One turning vector, and how many steps it has turned:
The counts run from 0 to 882.
[116 108 133  91 137  98  59 183 139 160 131 135 108 139 121 116 142 138
 128 172 153 149 115 143 123 145 102 106 127 184 174 122 114 122 171 150
 142 102 139 130 172 104 108 106 131 105  90 122] | 549
[120 106 145  73 138 121  91 158 116 151  85 121  99 162 152 137 134 103
 128 154 139 146 103 155 111 136 129  72 143 136 203 151 132 120 145 114
 170 106 117 146 151 100 136 145  97  91 106 126] | 440
[121 146 127  90 122 129  74 175 109 196 107 132 111 169 118 116 159 129
 141 166 125 172 114 138 144 128 142 148 141 129 147 151 158 130 145 122
 122 135  95 169 156 135 156 143 146  65 103 129] | 314
[104 127 117  87 128  87  63 183  97 161  92 113 122 146 115  98 151  98
 108 166 112 132 106  98 110 139 132 119 152 142 157 145 119 104 156 134
 150 114 110 139 191 115 128 134 133 111  85 137] | 331
[129 158 133  69 154 104  62 165 115 196  99 119 142 166 114 120 133 127
 126 155 143 175 110 127 109 127 121 163 108 139 152 129 121 135 139 107
 108 125 122 151 195 117 140 135 135  70 112 136] | 587
[128 145 128 105 124 123  53 180 149 164 147 122  71 140  95  92 148 130
 136 194 130 150 126 119 120 130 107 108 104 168 157 105 116 109 137 152
 149  97 112 154 137 159 155 150 144  83 113 127] | 280
[127 151 128  68 126 106  58 192 121 148 123  98  98 153 124 113 119  96
 151 164 107 123 147 140 115 147 121 143 108 169 180 148 111 136 138 156
 177 100 110 150 155 120 128 123 129 115 112 127] | 641
[119 112 102 114 107 136  50 160 132 164 104 116  54 145 108 104 161 133
 129 176 123 126 114 123 130 114 105 110 138 136 152 144 154  74 151 134
 133 111 107 160 154 141 156 134 109 122  85 142] | 251
[ 84 160 141  69 133 112  77 197 158 193 110 145 120 129 133 115 155 152
 143 141 117 139 133 125 129 134 152 128 130 175 170 160 134 126 153 130
 140 109 112 143 147  92 149 122 131 110  89 145] | 48
[132 128 146  74 155 135  87 172 121 147 126 123 108 170 146 101 113 117
 167 162 143 155 169 156  99 152 128 113 111 153 178 124 125 135 156 125
 158 103 162 142 156 112 121 109 106  86 101 136] | 457
[126 149 134  85 134 131  88 169 145 201  96 147 111 144 126  94 132 163
 133 157 135 159 132 116  99 116 152 118 121 135 130 121 143 107 159  95
  98 130 141 158 150 138 168 143 116  78  74 153] | 270
[162 126  81 122 150 119  59 179 133 168 112 137  86 128 105 120 130 116
 129 171 112 148 136 124  99 122 139 127 109 160 137 141 103  98 153 129
 147 102 136 138 173 160 134 151 123  85  70 130] | 556
[141 108 118  91 132 114  75 187 164 159 138 130  84 115 115 117 125 138
 133 160 125 121 128 130  87 127 137  80 116 162 169 134 116 109 169 127
 160  91 160 117 145 120 138 125  91 122  83 154] | 245
[123 151 139  56 133 117  95 168 110 172  99 123 137 176 136 102 134 122
 162 156 127 185 132 115 101 131 114  94 126  95 152 107 140 121 145 119
 114 137 120 135 151 147 157 147 130  82  89 160] | 407
[102 133 134  83 150  99  93 170 131 188  94 109 109 158 144 132 148 109
 155 148 133 164  98 100 101 148 118 107 128 143 152 121 116 124 113 125
 130 118 116 167 157 135 156 161 148  76  83 140] | 361
[153 103 133  91 103 132  48 161 147 175 133 122  97 184 152 125  95 132
 138 153 144 147 116 176  81 118 127 119 120 129 175 131 121 130 147 110
 132 126 148 163 127 128 142 103 106  78 123 132] | 219
[160 120  87 102 117 129  97 177 138 193  96 138  86 125 108 153 149 141
 126 158 133 159  92 132 111 108 129  83 126 133 146 133 124  94 160 124
 137 130 115 132 162 145 151 156  95  85  79 140] | 527
[159  97 118  61 116 130  54 173 134 170 131 106 106 154 155 126  92 130
 152 164 114 141 159 143  97  99 126 113 117 119 166 158 120 117 153 116
 150 106 146 113 147 126 131  96  99 138 127 173] | 429
[139 119 150  65 156 107  63 200 138 159 120 135 123 171 154 103 130 122
 139 138  99 163 162 128 115 144 128 113 142 160 207 136 116 106 162 124
 136 122 123 128 131 119  99 114 144  88 120 136] | 413
[157 110 129  96 118 118  60 167 118 140  84  98  82 177 158 127 132 121
 138 136 116 131 110 114 100 126 103 118 152 119 177 156 136  70 129 106
 131 126 117 156 127 141 144 114 103 129  75 151] | 433
[136 121 147  54 154 100 100 175 141 169 126 103  79 119 145 157 118 128
 137 182 120 133 117 132 122 107  91  93 109 157 164 148 127 137 136 133
 154 113 125 167 152 137 157 150 100  91 102 133] | 79
[119 154 119  84 120 114  96 186 126 187 103 142 107 145 137 125 128 146
 128 162 104 155 105 118 109 137 165 120 135 148 136 145 121 127 144 129
 138 129 110 168 128 158 171 163 141  64  66 146] | 316
[130 108 133 103 146 103  52 160 132 186  87 118  85 136 143 131 149 149
 114 169 133 142  88 105 115 116 106 116 145 132 136 140 140  79 130  99
  97 131 127 156 156 130 165 140 112  98  81 148] | 571
[114 129 123  69 160 113  92 179 151 197 142 125 107 100 116  87 137 104
 155 183 111 139 160 103  88 121 144 105 117 136 129 141 113 131 160 127
 143 105 133 132 170 141 160 153 121 105 123 152] | 61
[140 120 115  91 161 115  60 183 156 185 141 127 106 140 143 114 112 140
 167 156 121 144 166 127 100 126 128 140 108 174 138 133 126 121 149 141
 114 119 145 161 136 154 131 119 150  94  84 138] | 52
[124 122 131 100  99 135  38 171 114 130 120 117  90 186 120  88 146 120
 136 165 121 152 136 138 114 146 127 131 152 122 186 136 132  92 148 138
 150 116 118 139 157 122 127 113 131 114 115 162] | 734
[124 103 127  69  97 114  70 187 165 205 141 141  93 133 140 120 125 172
 130 167 116 143 119 148 138  95 122  89 109 154 145 155 125 127 147 146
 122 119 100 145 123 135 166 136 133  96 111 149] | 308
[159 155 136  90 131 132  60 195 128 158 136 111  81 157  91 114 136 156
 154 159 146 172 137 125 110 132  97 138 128 133 179  96 130  97 148 129
 121 132 129 138 155 155 121 115 110 111 103 147] | 507
[128  90 161  67 141 124  83 162 137 163  93 116 105 152 173 153 129 115
 152 141 134 150 100 142 103 128 121  85 150 139 213 150 132 116 131 100
 152 108 142 142 133  96 136 126 105  84 113 134] | 441
[165 144  88 119 116 136  48 172 147 154 112 143  88 160 102 105 128 119
 135 157 117 143 124 147  85 137 156 129 110 166 163 142  96 104 153 126
 158  92 129 153 154 148 138 134 116  99  80 133] | 237
[121  97 128  89 130 151  64 139 102 181  98 139  90 147 132 126 126 123
 120 185 143 154 109 157 108 127 161 119 133 122 156 166 135 125 157  99
 148  98 148 146 188 105 151 141 102  77 110 144] | 256
[164 113 120  69 114 131  47 168 142 153 123 122 104 166 143 105 112 130
 141 152 108 125 168 151 110 100 136 117 121 128 177 179 129  99 156 128
 142 115 115 125 142 112 129 101  98 142 134 150] | 430
[123 151 149  58 165 127 102 180 141 180 108 128 113 140 137 100 140 110
 176 161 121 166 174 114 107 139 149  88 120 123 171 130 131 120 147 121
 143 103 119 138 137 130 141 163 137  84 133 149] | 682
[156 138 133  68 149 108  63 179 165 139 124 136 114 141 125 122 118 126
 155 138 113 151 151 122 115 133 110  88  97 162 202 133  90 111 142 135
 159  87 128 115 142 120 109 130 143 112 122 142] | 686
[133 137 150  72 127 153  99 179 101 159  98 127  87 148 137 125 144 153
 118 165 130 141 134 148 137 120 147 104 153 120 179 156 161 107 168 104
 144 125 115 155 156 120 155 128  73  97 112 150] | 213
[117 128 134  72 153 109  81 176 127 161  94 123  98 108 123 139 129 107
 118 176  96 120 138 126 123 123 160 122 115 154 164 193 114 126 155 124
 168  90 129 151 168 103 148 149 112 102 118 142] | 879
[133 129 148  72 102 134  94 175 134 154 123 127  69 142 153 145 123 177
 141 156 113 138 125 142 113 122 145  84 149 145 167 147 146 101 157 115
 159 120 129 157  99 136 167 134  85 104  74 156] | 215
[129 123 135  93 120 101  71 207 136 161 132  96  63 117  99 157 149 135
 131 171 124 143  98 127 108 145 112 151 144 156 180 130 121 104 135 135
 151 118 118 157 153 137 121 120 117 122 110 152] | 21
[109 117 109  53 118 123 100 170 151 218 118 146 119 124 138 123 123 153
 143 165 129 152 122 153 122 110 157  98 110 147 137 166 125 144 160 125
 143 100 133 131 148 113 166 137 127  96  95 151] | 849
